[169  96  92 195 177 138 184  78 202  96 130 113 140  84 145 176  55]
[147 208 167 154 137  92  89  94  89 136  76 128 134  44 100  91 115]
[136 212 125 119 128 147  90 137 114 157 109 185 189  65 153 182 158]
[150 170  97 207 108 113 227 109 127 123 134  84 112 120 180 128 120]
[127  84 130 161 184 127  38 113 150  93  66 170 149 109 107 152  80]
[204 138 184 129 121 103 157 123 128 133  95 201 148 184  68 108 113]
[141 130 197  39 112 110  56 118 131 100 104 145 111  78  58  93  91]
[105 137  73 157 165 165 170  82 141  48  65 134 110  95 153  84 152]
[ 98  93 168  83 124  59 179 171 137  84 111 149 130 131  91 111 187]
[157 187 141 193 106  78 203 120  92 156 107  89 140  89 147  96 110]
[175  53 148 124 142 117 101 118  63 144 148 202  85 141 181  98  90]
[173 128 128  40 129  95 117 134  69  86  94 143 139 186 124  95 200]
[105  92 165 197 124 145  71  73 140 126 143  86  92 218 176  82 137]
[165  72 125  94 130  74 115 105 137  77  83  61 138 163  58  76  97]
[154 164 114 195 174  78  80  81 109 129  61 130 154  59 104 148  70]
[197 126 142 160 215 132  72 141  81  79 177 132 163 152 100 167 126]
[ 79 136 170 125  94 155 189 111 168  16 117 134 137 122  69 133 153]
[ 59  86 144 143  93  90  89  93 123  91 110  71 134  92 134 121  49]
[115  69 122 205 162 144 118  86 115 129 156 109 169  40 107 170  95]
[ 98  42 156  53 146 156  37 116 146  80 146 137 119 124  86 122 104]
[209 164 159 151 219 137  59 166  72 119 184 152 137 184 123 171 133]
[ 92  95  91 157 132 145 195 134 123 166 172  99 131 231 178 158 182]
[ 81  74 138 193 127 123 187 154 161 158 166 136  43 149 181 141  95]
[221 171 215 117 137  91  83 159  60  85 184 146 149 128 154 163 113]
[154  51  75  99  96  96  61 149  93 159 149  74  92  96 153 120 138]
[125 180 199 105 109 114 180 153 206 137 125 139 123 152  95 107 128]
[129  78  94  98 126 104 147  74 133  89 112  38  91 185  80  52 103]
[214 158 205 114 141 134 113 176  68  74 191 163 119 145 173 157 161]
[127  27 130  72 160 166 131 114 169 119 175 140 128 135 109 145  81]
[ 36  80  84 172 158 127 121  57 129 127  84 103 150 145 130 108  93]
[105 144 144 212 166 191 126 117 143 179  91 188 166 129 175 123  72]
[107  99 162 148 143 183  93 147 155  71 187  36 100 164  77 159 159]
[154 178 226  86 121  91 143 148 131 160 130 131 159 190 116 166 109]
[ 61 104 119 115  37 118 137 117 175 139  63  63  82  72 136 133 100]
[126 149 196 134  33 118 112 177 181 157 129 108 184 132 117 184 133]
[118 125 174 176 108  94 117  27 134 150 142 126  82 150 157  56 106]
[146 116  98 149 179 167 110 170 147 184 131 148 131 171  54 123 172]
[109 168 123  47 106 114 122 172 144  78 130 133  98 168 144  68 228]
[100 162 185 165 111 144 174 122 220 178 191 115 152  96 125 127  63]
[ 65  80 128 179  91 100  49 145 120 116  74  81 137  81  80 149  86]
[192 126 136 148  90 175 121  65 167 164 127 111  33  84 118  85 153]
[108  39 102 131 143  70 126 133  62  93 136 105 131  87  91 154 193]
[132 172 180  92  91  96 193  72  69  89 179 145 134 118 201 117 106]
[ 83  97  77 120  82 168 115 123 150 223  35 175 113  91 150 128 113]
[176 149 101 151 255 171 144 104 111 106 167 181 157 183 120 110 123]
[ 64 192 134 151 119 200 104 145 205 167 150  68  98 107 206 112  97]
[ 87 189 116 204 123 141  69 131  48 167  56 142 125 179 143 129 176]
[ 83 192 155 123 186 147 206  96 184  52 101 153 124 154  89 104 147]
[ 92 103 146 132  62 115  71 201 148 170  93  99 103  87  73 157 116]
[157 134 146  59 128  50 153 145  90  81  99 144 107 197  86  92 194]
[ 72  84 136 195 112 158 173 125 161 175 185 168  57 125 195 157 124]
[188  43  98 140 140  99 114 105  31 103 125 191 129 111  81 151 142]
[211 175 184 161 147 154 148 109 171 160 152 164 161 161  87 139  22]
[ 95 154 196  28  94 121  98 157  63 127 101 108 143 129  89  68 147]
[113  31 104  82 170 137  72 102 201 111 152 133 133 141 116 141 103]
[176 192 203 121 123 130 141 125 195 153 115 170 148 176  89 110  55]
[111 137 220  84 116  87 210 132 179 109 125 166 122 142 107 117 130]
[ 65 158 119 171 119 157 131 173  89 159 143 220 126  78 215 190 140]
[184 149 131  90 152 175 119 223 141 155 125 153 116 162  69 131 177]
[131 215 134 148 102 123  89 146  58 147  65 118 148 119 142  92 165]
[ 94 182  35 144 177 155 153 103 127 147  92 106 129  96 146 105 133]
[ 93 124  78 120 165 177 110 222 195 173  81 120 132 206 123 153 157]
[135  20 125  56 146 140  97 143 155 109 168 132 125 165 108 149 106]
[111 184 161 119 117 115  13 166  42 142  58 170 137 132  93  96 138]
[121 153 162 178 151  82  70  99  75  69 162 122 170 107 160 151  50]
[162 151 120 211 135 188  71  64 125 189 125 120 157 101 171 154  49]
[ 92 151 111 148 133 155 164 172 108 161 158 111 103 223 173 149 198]
[ 82 182 104 220 127 186 151 115 156 154  70 144 167 119 158 153  95]
[203 172 146 124 220 133 126 118 121 123 188 193 156 186 119 132 178]
[115 158  98 190 112 121 183 156  98 163 118 102 117 169 192 162 150]
[105 143  95 119 169 164 213  44 149 138 152 162 159 168 173 107 165]

[149  88 181  50  78  71  98 167 119 146 165 102 111 153  81 156 147] : 0
[174 212 153  95 142 154  59 141 117 106 106 141 230  88  75 120 159] : 1
[120 198 219  76 138  99 127 162 153 171 166  92 130 178 101 150 124] : 0
[163 218 136 106 168 152 105 117  96 141  92 170 220  89 103 125 175] : 1
[174 218 118 113 155 131  79 134 115 131 115 169 239  84 100 130 171] : 1
[180 144 135 123 171 165 117 171 142 183 128 176 118 162  57 138 205] : 2
[181 178 128  76 147 143  90  96  91  98  80  93 203 108  60  94 157] : 1
[200 153 100  80 140 123  98  97 118  91  91  78 167 142  57  93 143] : 1
[152  51  46 141  67 104  59 138 110 145 142  90 103  88 154 137 138] : 0
[192 206 173  66 167 134 154 148  99  98 176 162 107 156 159 144 175] : 2
[191 138 135 153 223 146 104 149  88 127 160 173 160 184 126 132 131] : 2
[135 191 166 101 107 121  67 160  75 138  79 144 115  85  91  83 176] : 3
[119 209  81 255 143 102 137 131  92 127  68 116 133 138 176 146 111] : 3
[181 121 156 161 178 141  26 185  72 117 129 115 129 150  78 167 117] : 2
[123  73 117 143 107  80 176 112 144 100 122  68  53 191 107  91  94] : 1
[ 79 173 155 193 159 176 126 144 164 206 109 159 196 123 186 156 103] : 0
[129  98 139  78 108 171 192 167 132 151 202  76 115 192 139 134 160] : 3
[132 231 147 144  82  99 141 142  66 153  90 107 122  93 118  77 149] : 3
[ 54 117 136 181 115 173 161 136 166 175 149  83  96  49 152 123 101] : 4
[165 194 155  74  97 128 230 136 133 131 166  87 116  44 100  58 154] : 3
[155  93 147 177 110 211  79 110 198 161 142  73  36 128 114 107 169] : 5
[145 173 100 106 133  61 194 157 117 151  94 198 168 115 165  73 131] : 5
[131  92 111 165 176 155  58 213 134 159 106 102 144 137  52 118 141] : 2
[118 173 128 144 110  79 168  69 118 175  98 171 109 124 212  65 146] : 5
[158  77 116 113 117 164 212 127 178 111 218 113 109 162 134 144 123] : 3
[169 204 111 116 145 159  87 122 105 127 125 147 189  81 124 138 171] : 1
[126 182 174 113  96 100 189  74  96  94 175 155 139 114 187 118 136] : 2
[161 109 138  56 120  67 122 147  71  88 111 179 123 210 106  95 194] : 4
[234 156 149 151 154 131  91  77  98 147 102 200 172 148  94 149  72] : 4
[136  81 151 199 150 135 134  84 158 165 147 138 151  53 108 160  62] : 4
[ 46  95  83 118  76 106 215  68 152 162  94 105 128 105 164 106 135] : 2
[122  62 154  84 122  68 171 138  70  85 107 168 115 138  64 123 184] : 4
[139 115  77 148 194 184 130 141 143 158 108 165 133 179  83 114 161] : 2
[137 104 179  43 109 121  53 128 102 122 121 150 118  85  61  84 103] : 3
[163  42 100 166 149  93  91 112  80 162 139 176  95 122 185  78  99] : 0
[178 171 190 129 138 116 187 113 198 168 144 161 149 168  93 143  85] : 4
[162 111  72 237 141 132 174 107 128 111 110 120 148 131 159 188  76] : 3
[ 69 102 119 173 106 148 174 142 152 146 166 172  53 132 194 182 131] : 1
[ 80  92 180 154 121  64  97  60  75  61 172 102 132 164 129 120 102] : 5
[120 105 200 173 107 143 122 132 104 170 144 219 156 156 177 112  73] : 0
[176 139 144  85 119  82 157  71  93  98 142 158 169  32 102 157 142] : 5
[134 115 117 162 247 135  58 191 103 152 124 118 162 169  80 122 122] : 2
[132  67 138  32 124 153 191 133 185  97 214 105  94 141 129 121 139] : 3
[159 111 127 145 132 181  63 240 133 153  86 128 107 126  54 136 156] : 2
[155  95  65  94 145 116  98 142  48  61  92 142  96 174 132 101 156] : 4
[151 167 182  89  71  98 171  78  96  80 193 159 131  88 188 128 135] : 2
[138 181 124 195 137 102  75  89  89 125  43 148 150  90 124 124  94] : 3
[181 133 119  92 104  92 113  93 123  71  84  58 147 159  52  82 109] : 1
[ 50  61  88 166 131 107 131  69 145 122  85 113 136 126 113 118  52] : 2
[174 118  99 138 117 137 241 113 184 105 174  94 100 104 126 135  96] : 3
[ 70  29  94 172 162  95 153 116 123 121 161 119 148  37 108 134 151] : 4
[ 93  87  83  75 137  74 136 142  57  68 120 116 107 145 145 107 225] : 4
[195 119 108  86 133 109  89 103 121  92 106  70 128 173  46  78 113] : 1
[131  27 126  99 153 174 172 145 193 145 211 139 140 173 163 157  96] : 3
[139 173 199  59  31  96 179  71 121 107 149 121  90 108 161 124 111] : 2
[ 40  84  88 163  83 115 163  70 145 134  96 124 164  91 147  97  88] : 2
[147 166 158  83 124 110  82  91 123 112 101 129 135  38  78  66  80] : 3
[149  84  74 121 121 191  91 153 156 161  99 126 116  56  62 192 146] : 5
[122 182 140 163 143 102  52 104  68 120  33 156 155  89 111  96 130] : 3
[142 116  92  83 177 117 135  90  91  91 148 121  32 139 117  55 141] : 0
[138 207 139 193 143  86  86  90 114 116  67 145 160  58 106 128  79] : 3
[136 122  32 118 134  95 157 136 127  81 133  42  95  90  87  97 172] : 0
[128 133  97 191 148 186  84  86 149 198 157 103 154  87 162 154  53] : 4
[226 166  97 122 130 140  74 118  64 115 100 171 158 197 130 125 122] : 4
[136 178 119 137 241 136 157 110 130 192 124 126 111 178 147  74 136] : 0
[ 92 158 169 119 103  88 163  50 105  56 182 121 140  98 193 108  85] : 2
[ 89 220 125 173 192 171 167 116 153 184  78 123 127 135 150 123 140] : 0
[199 167 166 138 152 135 149  92 142 173 111 188 155 143  83 144  63] : 4
[160 147 161 156 166 115  93  95  72  88 177 136 169 114 169 122  61] : 2
[146  41 138  51 125 136 106 111 171  99 173 131 102  99  84 111  88] : 3
[164 147 185 179 139 171 168 104 194 173 147 134 180 112 102 140  33] : 4
[ 88  71 132  71 156 129  31 138 136 125 127 174 137 165 101 141 135] : 3
[123  80  83 148  46 145 149 132 162  40 114 104 141  62  95 135 135] : 0
[140  87  88  79 130  90 125  90 109  39 168  93  65  91  97 111 156] : 0
[149 133  96 155 126 122 243  96 188 131 188  87 114 125 130 129  94] : 3
[ 79 104 121 183 158 108 102  54  97 123 143  98 183 125 167 124  45] : 2
[128  38  96 165 175 145  88 109 172 110 156 159 126 151 153 186  96] : 3
[ 58 130 122 125  66  85 169  53 151 119 118  99 125  95 182 120  89] : 2
[ 51 112  70 110  87 119 198  91 155 151 110 100  81  84 151 106 130] : 2
[ 93 127  75 100 123 162 192  89 189 160  95 130 117 117 123  86 201] : 2
[ 93 120 120 113  32 102  87 162 129 153  67  85 123  86 126 146  72] : 2
[122  45  76 102 148 171 172 151 185 119 207 103 125 168 159 159 120] : 3
[129 159 159 110 183 119 147 204 101  69 185  83 176 182  97 177 109] : 5
[121 137  23 150 135 186  60 141 104 136 133  82 102 133 216 114 136] : 4
[114 174 146 120 101 151  91 170 178 169 116  68 199 130 106 215 140] : 0
[225 160  89 134 127 156  60 117  50 136  99 155 147 225 112 122 118] : 4
[142 186 155  31  74 132 219 105 133 149 127 179  96 120 180 118 170] : 2
[136 229  79 133 207 149 126 156 132 205 124  79  89 116 131 121 148] : 0
[174 135 102 126 195 182 133 175 120 170 123 175 123 181  94 114 181] : 2
[207 146 138 126 191 167 155 131 140 144 149 183 143 200  91 114 199] : 2
[ 79 114  99 165 211 154 137  63 146 130 144 156 159 164 149 109  94] : 2
[147  51 127  68 134 117 142 118 197  83 195 124 133  80 108 133  83] : 3
[ 54  89 142 183 149 142  78 124 142 159 125 101  93 235 167  83 111] : 5
[ 77  96  99  99 102 140 156 162 116 141 156 119 117 223 162 128 187] : 3
[128  81  82 191 144 157  87 114  71 149 126  99 156  59 162 163  86] : 4
